[[ 20   5]
 [ 39   4]
 [  5  86]
 [-39   4]]
|
[[  5  20]
 [  4  39]
 [ 86   5]
 [  4 -39]]

[[ -3 -21  38 -11]
 [ 30 -20  20 -14]
 [-31  35 -33  21]
 [  1 -17  31  -6]
 [-18  36  12 -12]
 [-17  17  19 -30]
 [-54 -21  12  23]
 [-61 -13 -53   4]
 [ 34 -45  93  -5]
 [ 49  14  21 -57]
 [-60  15  47 -75]]
|
[[-11  -3 -21  38]
 [-14  30 -20  20]
 [ 21 -31  35 -33]
 [ -6   1 -17  31]
 [-12 -18  36  12]
 [-30 -17  17  19]
 [ 23 -54 -21  12]
 [  4 -61 -13 -53]
 [ -5  34 -45  93]
 [-57  49  14  21]
 [-75 -60  15  47]]

[[-30 104]
 [ 41  13]
 [-39 104]
 [ -6   7]
 [-10  44]
 [-19  80]
 [ 40  16]
 [ 23   9]
 [ 41  21]
 [-65  25]
 [-52  12]
 [-18  89]]
|
[[104 -30]
 [ 13  41]
 [104 -39]
 [  7  -6]
 [ 44 -10]
 [ 80 -19]
 [ 16  40]
 [  9  23]
 [ 21  41]
 [ 25 -65]
 [ 12 -52]
 [ 89 -18]]

[[ 44 -30 -49 -12 -16 -29 -16  16 -43 -29  -9  30  21 -47]
 [ 47 -22 -40  32  -4  62  48  93 -25  55 -41  42  18   5]]
|
[[-47  44 -30 -49 -12 -16 -29 -16  16 -43 -29  -9  30  21]
 [  5  47 -22 -40  32  -4  62  48  93 -25  55 -41  42  18]]

[[ -7 -11  -3 -20 -41  22]
 [-20 -45 -27 -71 -19  63]
 [-11 -37   2 -93 -24  25]
 [ -5  -2  -1 -13   1   3]
 [-10 -46  -3 -92 -25  51]]
|
[[ 22  -7 -11  -3 -20 -41]
 [ 63 -20 -45 -27 -71 -19]
 [ 25 -11 -37   2 -93 -24]
 [  3  -5  -2  -1 -13   1]
 [ 51 -10 -46  -3 -92 -25]]

[[-32   9 -95 -43  35 -12 -43  12]
 [-29  -6 -28 -21  12  77 -22 -37]
 [ -2 -23   0  27  -7  26  25  35]
 [-15  21 -15 -11  12   4  -6 -22]]
|
[[ 12 -32   9 -95 -43  35 -12 -43]
 [-37 -29  -6 -28 -21  12  77 -22]
 [ 35  -2 -23   0  27  -7  26  25]
 [-22 -15  21 -15 -11  12   4  -6]]

[[ 15   5  14  -4  11  -7 -10   3   9   3]
 [  6   4   4 -20   4 -29 -15   3   6  -1]
 [-64 -24 -78  63 -67  62  77 -22 -50  -1]
 [ -9 -11  -2 -11   0   3 -13 -10  -8 -14]
 [-46 -66  -1 -67  10  36 -76 -69 -55 -93]
 [ -1   8  -4  -4  -1 -14   7  10   6   8]]
|
[[  3  15   5  14  -4  11  -7 -10   3   9]
 [ -1   6   4   4 -20   4 -29 -15   3   6]
 [ -1 -64 -24 -78  63 -67  62  77 -22 -50]
 [-14  -9 -11  -2 -11   0   3 -13 -10  -8]
 [-93 -46 -66  -1 -67  10  36 -76 -69 -55]
 [  8  -1   8  -4  -4  -1 -14   7  10   6]]

[[  44   -4   37  -36    0   51   54   15   43   46   45   43   45  -43
   -25]
 [ -16  -13  -22   -2  -20  -32  -33  -21  -29  -24  -23  -31  -21   -6
    -9]
 [   1   86  -77   19  -93   28  -24   84   37  -66   64  -56   63   42
   -72]
 [ -31  -23  -40  -24  -40  -39  -45  -23  -20  -41  -31  -45  -28  -26
   -34]
 [  39   -6   30  -40   -7   47   48   14   43   38   42   36   42  -46
   -32]
 [ -82    2  -62   63    7  -98 -104  -24  -57  -82  -89  -76  -85   72
    49]]
|
[[ -25   44   -4   37  -36    0   51   54   15   43   46   45   43   45
   -43]
 [  -9  -16  -13  -22   -2  -20  -32  -33  -21  -29  -24  -23  -31  -21
    -6]
 [ -72    1   86  -77   19  -93   28  -24   84   37  -66   64  -56   63
    42]
 [ -34  -31  -23  -40  -24  -40  -39  -45  -23  -20  -41  -31  -45  -28
   -26]
 [ -32   39   -6   30  -40   -7   47   48   14   43   38   42   36   42
   -46]
 [  49  -82    2  -62   63    7  -98 -104  -24  -57  -82  -89  -76  -85
    72]]
